(in the rows, 128 means zero)
Rotation paths and how fast each direction turns (deg/step)
Each turn is a multiple of 5 degrees from 10 to 175, or 0.
Each row of a path follows its step; steps can be skipped.

step 5: [128 130 121 124 119 135 126 131 129 135 121 124 135 117 145 123 127 122
 130 126 121 127 122 122 126 135 126 125 134 118 124 136 130 125 131 133
 138 129 133 119 134 135 124 142 139 130 128 127 126 126 114 126 126 126
 127 133 140 126 130]
step 7: [135 126 124 124 124 125 125 127 135 130 123 123 123 116 133 136 127 114
 134 119 126 127 119 126 123 148 127 127 136 120 124 135 124 133 122 124
 121 129 132 130 130 125 129 131 129 140 135 120 128 134 125 119 130 124
 120 139 125 129 120]
step 11: [122 131 123 133 127 134 117 129 131 130 129 127 123 125 138 120 131 136
 112 129 132 124 118 122 135 139 131 127 125 111 134 132 125 134 130 135
 126 125 125 124 124 127 115 135 131 125 118 125 135 140 130 130 120 126
 132 129 134 125 131]
step 12: [126 126 133 137 124 131 134 126 124 122 132 127 124 124 142 124 127 126
 120 134 128 126 117 129 125 133 125 128 128 124 117 126 133 128 121 129
 140 125 125 136 126 127 122 138 137 136 127 133 139 142 121 128 132 135
 134 125 135 114 120]
step 13: [138 114 130 131 125 129 124 134 129 132 141 128 125 117 140 123 123 125
 131 122 117 121 126 126 131 139 131 128 127 115 123 125 120 120 128 121
 128 125 124 134 126 130 113 133 128 131 129 124 130 133 131 136 129 132
 125 134 137 120 131]
step 19: [131 132 132 136 136 122 122 140 131 116 127 135 126 114 137 117 130 124
 125 125 128 133 124 124 140 140 126 130 124 130 121 130 132 123 130 133
 127 115 131 119 132 119 118 122 135 133 129 130 127 140 128 129 131 132
 125 133 133 125 127]
step 24: [123 122 119 133 119 130 122 122 135 130 126 123 122 119 133 129 127 119
 126 120 119 131 120 130 126 134 127 121 139 114 123 137 135 132 127 129
 134 135 136 127 131 126 128 129 127 129 130 118 138 143 128 120 129 118
 119 133 135 131 132]
[129 127 130 130 128 127 128 130 131 127 129 126 127 129 130 130 130 130
 126 127 129 130 128 127 128 127 130 127 126 131 128 127 133 129 131 127
 126 126 129 126 127 124 127 131 131 127 124 130 130 127 128 129 126 126
 127 128 129 128 127]	45
[129 128 127 127 129 131 130 129 128 129 129 127 129 126 128 126 128 127
 129 128 126 122 126 127 131 129 129 127 127 128 127 128 132 129 129 127
 128 128 125 130 128 127 131 129 129 129 128 127 125 125 127 128 126 130
 129 128 128 125 129]	45
[130 125 126 128 125 127 125 128 129 127 130 128 130 126 129 126 127 126
 129 130 126 127 128 129 127 124 132 127 129 128 127 127 129 128 130 126
 128 128 129 129 125 129 130 126 128 127 131 128 131 127 129 130 130 125
 129 129 128 129 130]	100

step 0: [138 126 130 123 128 115 134 123 133 124 133 129 126 137 129 121 124 130
 142 124 126 129 138 125 132 120 127 119 110 124 134 129 136 143 132 119
 123 129 131 126 115 126 124 138 133 130 123 129 130 143 129 130 129 130
 128 136 125 134 124]
step 4: [131 129 124 116 127 128 117 129 133 127 118 124 127 127 115 119 131 131
 122 123 121 118 126 125 134 127 113 142 120 120 124 124 131 127 136 124
 141 118 131 131 127 124 139 121 135 117 128 133 125 123 125 129 140 127
 126 124 131 132 128]
step 10: [130 123 138 133 134 117 137 136 133 132 122 132 124 138 131 127 129 131
 126 129 119 114 130 122 128 124 113 127 126 132 127 123 126 129 137 138
 127 134 116 128 131 133 130 124 135 129 122 122 138 123 111 137 125 132
 134 126 115 127 132]
step 16: [134 122 129 129 127 130 130 116 122 126 120 120 125 130 113 126 130 129
 129 133 116 135 121 120 123 132 126 138 125 119 125 134 121 130 138 119
 128 127 131 138 122 133 139 117 143 133 128 133 128 135 121 123 122 128
 118 124 117 125 131]
step 23: [132 132 129 117 136 116 123 127 121 124 131 135 125 132 128 123 131 127
 131 132 123 127 125 112 123 116 128 141 121 124 114 132 126 146 129 128
 133 117 126 123 130 125 135 123 129 124 130 135 125 135 129 132 134 126
 131 138 116 126 123]
step 26: [129 118 138 134 122 136 127 118 125 113 126 138 124 139 114 119 130 124
 140 120 119 129 129 128 128 129 123 129 131 140 128 125 128 140 121 127
 138 127 125 128 139 127 121 129 128 124 120 126 127 136 132 130 129 123
 133 121 131 126 138]
step 27: [131 120 129 123 126 117 120 132 140 127 125 117 130 134 134 115 124 128
 132 133 128 126 123 129 134 139 126 140 133 125 127 127 135 122 138 127
 141 123 140 131 131 126 124 141 118 126 134 121 130 127 127 123 132 121
 120 131 129 143 132]
[127 129 124 129 130 129 126 129 128 127 130 131 129 127 129 130 126 129
 129 126 125 125 128 129 127 127 124 126 127 129 127 128 129 132 127 129
 128 130 128 129 127 127 127 129 126 127 129 128 127 129 127 131 126 127
 128 124 129 129 132]	95
[127 128 127 129 129 127 129 131 133 128 131 129 125 128 129 127 128 127
 129 128 129 127 128 129 130 129 127 127 127 128 125 127 128 126 130 128
 127 125 130 128 127 129 129 132 132 127 127 126 130 126 129 129 125 130
 127 130 131 129 128]	145
[128 126 129 128 127 124 128 131 129 129 124 128 131 125 128 126 126 130
 130 127 130 128 130 124 126 128 125 129 126 127 129 127 126 128 129 127
 129 129 128 129 124 129 128 129 130 125 127 128 129 128 130 128 127 127
 128 126 128 128 127]	175

step 8: [126 120 122 131 134 126 123 132 129 129 128 122 116 121 134 127 116 125
 113 133 132 126 116 128 130 122 116 138 124 146 118 134 123 126 140 120
 124 128 118 126 121 122 138 127 131 132 131 119 138 131 126 129 127 124
 116 130 142 125 136]
step 11: [121 120 121 119 135 132 127 127 125 123 135 137 126 132 138 124 137 123
 126 114 125 132 126 123 128 129 128 119 122 121 119 137 136 120 129 131
 132 131 109 127 130 117 123 129 144 124 127 133 123 121 121 125 143 118
 124 139 136 120 121]
step 21: [127 125 115 125 121 129 120 128 125 127 129 128 134 121 123 116 128 128
 116 142 121 130 117 110 129 121 126 139 125 131 134 137 123 140 130 124
 132 129 129 134 135 122 118 116 127 131 139 122 126 130 113 129 134 128
 125 126 133 144 122]
step 22: [135 133 116 131 124 117 117 130 138 121 130 125 127 117 133 122 134 126
 134 117 117 116 129 125 138 113 141 127 123 120 119 122 135 125 134 128
 131 123 116 123 134 128 128 118 131 135 128 135 146 129 129 124 131 135
 127 133 134 131 132]
step 25: [114 129 133 127 144 126 129 128 139 132 141 125 131 114 136 119 128 119
 126 120 123 121 123 123 124 139 122 132 133 130 128 128 118 117 118 126
 119 134 115 135 133 127 130 140 123 137 125 130 143 122 119 132 119 127
 130 125 132 129 130]
step 26: [127 131 121 133 138 131 121 135 132 127 123 117 116 126 122 134 126 119
 122 128 141 122 115 128 130 126 109 122 127 140 121 133 129 121 129 126
 124 116 131 137 138 123 126 120 134 126 137 138 118 119 119 130 122 135
 129 129 127 115 130]
step 28: [132 128 120 121 125 121 122 121 135 130 142 141 135 135 127 128 142 112
 135 123 140 130 128 129 128 123 123 132 127 117 141 119 128 122 141 139
 119 134 128 125 126 118 126 135 132 126 125 135 131 135 128 131 126 121
 144 128 129 122 122]
[129 131 128 128 128 128 126 130 130 128 127 127 127 123 129 127 129 129
 129 129 128 127 128 127 127 128 127 125 131 129 128 126 133 127 127 127
 130 126 129 126 128 129 129 128 126 128 127 127 126 127 129 127 125 128
 128 127 122 124 125]	110
[127 127 126 126 127 124 129 127 128 126 127 126 129 129 125 128 128 130
 126 126 128 128 125 127 131 128 128 127 125 127 131 128 131 129 127 127
 129 126 127 126 125 127 129 129 129 128 130 129 130 129 131 131 126 126
 129 130 128 126 128]	70
[126 129 129 125 129 130 128 130 127 129 125 128 128 129 126 130 128 126
 128 129 126 125 126 129 129 128 129 130 132 127 130 127 127 131 129 128
 125 129 130 126 127 131 130 128 131 124 128 129 128 131 129 128 128 127
 128 128 128 129 125]	100
[130 130 129 129 129 127 130 129 127 127 129 128 124 129 131 130 128 131
 128 126 130 129 128 131 130 126 125 130 129 128 128 126 130 130 128 128
 129 130 130 128 127 127 129 127 131 130 129 127 129 129 128 129 131 126
 124 126 128 126 126]	95
[127 130 123 129 128 128 129 129 129 127 127 128 124 126 128 125 131 127
 127 128 128 127 127 128 125 129 129 128 127 129 125 130 128 130 124 126
 128 130 129 132 124 127 127 128 130 126 129 128 129 128 127 131 126 128
 126 128 127 129 129]	80

step 6: [136 125 120 125 127 138 143 132 130 126 122 129 132 139 137 136 123 127
 121 125 127 128 132 122 137 137 138 118 138 140 123 127 130 126 116 123
 124 119 132 122 126 132 117 128 133 140 120 119 132 127 138 117 135 116
 119 120 133 119 119]
step 7: [128 126 116 126 137 128 127 123 119 132 126 118 136 131 123 129 121 131
 126 145 133 128 138 118 130 136 123 123 132 131 140 125 129 128 122 129
 125 128 132 136 131 131 129 133 119 132 114 136 135 128 120 128 141 122
 119 127 152 134 115]
step 9: [113 132 120 132 130 137 137 124 129 126 115 119 123 117 126 129 131 127
 125 122 145 124 131 128 121 120 133 119 137 125 120 125 139 140 130 124
 119 134 134 132 127 139 126 131 130 129 125 116 120 136 141 115 132 132
 115 130 131 124 125]
step 18: [121 132 123 131 136 138 133 126 132 138 127 123 132 124 122 130 125 134
 121 129 141 131 129 125 127 140 119 117 136 136 132 140 139 122 126 136
 130 137 126 129 123 137 116 126 123 120 116 137 120 137 133 125 131 122
 117 123 148 126 132]
step 23: [129 122 118 123 139 141 136 124 127 121 122 134 132 128 132 137 128 138
 115 130 145 137 127 126 122 140 126 127 148 138 123 141 127 126 121 117
 115 119 131 132 129 139 132 125 130 127 118 127 118 125 129 127 130 123
 127 128 126 129 126]
step 24: [127 120 117 129 134 135 128 108 133 122 108 115 128 122 125 135 117 130
 128 130 132 118 135 125 137 134 132 125 131 130 130 119 129 134 130 130
 124 123 126 130 133 135 115 137 121 126 119 126 126 120 127 116 138 125
 133 124 135 121 115]
step 28: [121 124 130 122 131 139 137 119 130 116 122 128 136 127 121 138 129 133
 129 131 131 122 114 106 135 134 136 128 138 131 134 129 138 133 118 120
 123 130 133 134 116 129 124 129 122 130 113 130 120 132 133 139 129 135
 120 126 132 139 124]
[128 126 128 126 130 126 128 127 128 129 130 129 129 125 131 128 129 128
 130 130 130 129 129 129 127 127 127 130 132 129 129 128 130 131 123 126
 127 132 129 129 128 130 129 127 126 128 131 127 128 130 127 127 128 128
 127 130 129 131 129]	155
[127 128 128 129 130 129 130 127 132 129 127 128 131 130 128 126 127 131
 130 126 126 125 131 129 130 128 127 127 131 128 128 129 126 129 131 131
 131 132 129 130 127 130 130 128 128 129 127 130 129 128 128 128 129 128
 129 126 128 130 130]	170
[129 128 129 124 125 131 127 126 130 127 128 128 127 130 128 127 130 130
 128 128 128 124 126 129 129 128 129 128 127 127 129 125 131 129 128 128
 129 129 126 126 128 130 129 129 126 129 126 123 124 128 126 125 129 129
 129 129 126 129 127]	95
[128 130 130 126 126 127 129 126 128 127 130 127 128 130 131 125 133 127
 127 127 126 129 130 127 128 127 130 127 129 129 128 130 126 127 127 129
 127 129 131 127 128 123 129 130 127 127 126 128 130 130 127 126 129 126
 127 128 127 127 126]	70

step 4: [126 129 133 119 137 127 137 132 118 106 125 131 127 132 128 129 137 128
 130 120 125 127 119 120 126 121 121 128 126 133 133 135 130 133 119 132
 130 130 128 130 117 123 129 125 130 131 131 130 131 139 141 145 125 139
 125 141 133 125 135]
step 10: [141 136 123 143 128 120 131 121 135 132 131 136 129 128 132 137 134 127
 124 123 126 145 130 133 126 144 134 138 124 132 128 126 130 121 123 129
 130 127 131 122 123 124 144 138 132 125 117 126 121 127 130 129 132 120
 133 121 126 118 119]
step 16: [125 114 134 133 120 125 129 139 127 130 122 125 121 115 127 125 132 121
 130 124 133 126 121 123 126 133 119 120 136 116 127 138 143 121 125 122
 129 126 130 135 137 117 127 131 119 145 127 136 140 123 124 129 129 136
 123 130 127 130 129]
step 18: [119 131 118 131 135 125 129 121 128 142 145 126 125 129 130 124 133 135
 124 120 129 121 126 125 125 133 136 132 131 139 137 125 134 124 127 141
 127 133 135 123 114 147 130 119 135 130 137 124 126 127 125 133 138 128
 130 133 123 127 129]
step 21: [126 131 130 132 130 131 127 128 131 130 128 115 129 123 138 124 116 132
 120 129 118 130 131 144 120 132 140 144 124 132 127 134 121 128 143 123
 132 131 136 117 123 137 136 126 123 129 135 123 130 121 127 126 132 125
 145 130 129 130 123]
step 22: [137 128 120 114 126 120 125 123 122 117 137 125 125 138 129 133 143 124
 131 119 130 125 125 116 135 126 129 126 126 130 129 126 123 143 125 138
 135 133 144 133 127 125 127 117 127 119 117 128 121 127 137 127 138 125
 132 125 122 124 137]
step 28: [121 126 125 132 130 138 130 116 142 140 129 123 123 126 141 122 123 129
 130 132 129 144 125 140 123 137 129 132 122 130 130 133 121 123 135 122
 140 133 132 125 138 124 145 123 121 132 127 135 133 123 138 130 124 126
 127 131 123 124 119]
[128 129 125 125 128 126 128 128 129 126 126 128 127 127 127 128 129 131
 130 127 129 124 130 130 131 129 126 125 130 130 131 126 129 127 130 127
 130 128 128 127 125 128 128 125 126 130 129 127 126 130 130 130 127 130
 130 127 128 126 132]	100
[126 126 126 130 131 130 128 129 128 129 131 129 128 129 128 127 128 130
 126 130 130 127 125 131 131 128 130 129 128 127 129 128 128 126 128 126
 131 126 130 126 128 128 129 129 130 131 126 128 126 130 126 130 128 125
 125 126 129 126 128]	140
[127 129 129 128 127 128 128 127 123 126 126 129 130 129 130 127 124 131
 129 128 127 127 127 131 131 128 125 130 130 127 127 128 127 132 131 128
 127 129 124 129 126 129 129 128 126 127 128 128 127 127 125 127 127 125
 128 127 129 128 126]	175
